The same turns and mirrors carry the whole set onto itself and the rows of a family onto each other. Which other rows belong to the same family as each row named below? List them in the order they appear above.
These 32 rows form 4 families of 8 rows each.
muz: [ -3   3   3  -2  -3 -15  12  -5   9   2  13 -15  12 -13 -12   1]
Tun: [-9 -2  6  0 10 -4 18  0  4  0  8 -4 14  8  1 -4]
det: [ 2  2  0  0 -1 15 14  2  5 -9 14 -3 15 -4  3  9]
Nur: [ -7 -12  -9   2   2  -8  -1  -1   3  -7   4  -4  16  -4   0   6]
remez: [ 4  4  1  2  1 12 12  3  5 -9  9 -1 22  2  4  8]
Fupag: [  0   6   2   1  -4  -1  15  10  10  10   5  -3  22 -21  -7   2]
romoz: [ -4   6   9   1 -13   8   2   0  15   9   8  -2  16  -1  -5  -3]
Zul: [  1   1   5  -5  -1 -13  15  -2  10  -2   9 -14   8  -8 -13   0]
talov: [ -4   2   5   5  -2 -13  16  -6   4  -1  12 -13   7  -7 -12  -3]
Vez: [  0   4  10  -1  -1 -13  16  -7   6  -4  11 -10  11 -11  -9  -2]
Zil: [ -6   7   3  -4  -7  -3  15  12   4   9   9  -5  20 -19  -5   4]
dade: [  3  -3  -2  13  -8  -7  -1   0   9   5   8  -8  23  -1 -10  -7]
Bena: [ -1   7  -5   0  -8  -1  11  11   8  11  10  -2  21 -17  -8   6]
kagi: [ -4   1   5   2 -15  11   3   1  15   4  10  -2  15   1  -8   5]
Fol: [ -5   7   7   2 -13  11  11   0  17   1  10   0  14  -3  -3   3]
fuga: [ -3   6   4   3 -14  10   8  -7  17   7   9  -3  15  -2  -5   4]
labo: [-2  1 -9 10  3  3  2  7  0  8  7  3  8 -5  1 12]
megok: [ -2 -17  -6   4   4  -5   0  -1   5  -4   4  -6  16   1  -4   3]
Kefig: [  7  -9  -1   8  -7 -10   4   2   9  -1  12  -9  23  -1  -6  -9]
Torem: [-1  3  1  0  2  8 19  1 -1 -8  9  2 19 -3  7  8]
fale: [ -6 -15 -14   2   3  -8   4   0   5   2   5  -5  16  -5  -4   5]
bop: [-10   0   4   0  10 -10  16  -1  -4   2   8 -10  14   3   1  -2]
zupez: [ -4   5   3  -4 -10  -4  12   5   8   7   4  -5  23 -19 -11   8]
Ker: [ 1  0  1  1  0 11 15  2  1 -5 15  3 24 -1  2 10]
zigem: [-8  3  5  0 12 -6 12  1 -3  0  9 -5 15  8 -2 -2]
Ruke: [ -5   8  -9   8   3  -1   5   6   0   7   7  -4   7 -12   3  12]
gise: [  1  -2   5  10  -7  -4   3   2  15   1   8 -11  24   1  -8 -10]
vufu: [-11   1   0   0  13  -2  16   1   0  -1   5  -3  21   3   1  -5]
dosak: [-2  6 -7 12  0  1  8 13  1  9 10 -4 13 -8  3 14]
Zigi: [ -7   1  -4  12   2   3   6   8   0   8  10   2   6 -11   3  11]
Ropo: [  0  -2  -3  10 -10  -8   4   3  11   3   7 -14  23   2  -5 -10]
Sogen: [ -7 -11 -10   2   6  -7   1  -4   8   1   4   0  13   0   0   9]

Same family as fale: Tun, remez, Vez, Zil, dade, kagi, Ruke
Same family as megok: muz, Bena, Fol, labo, Torem, bop, gise

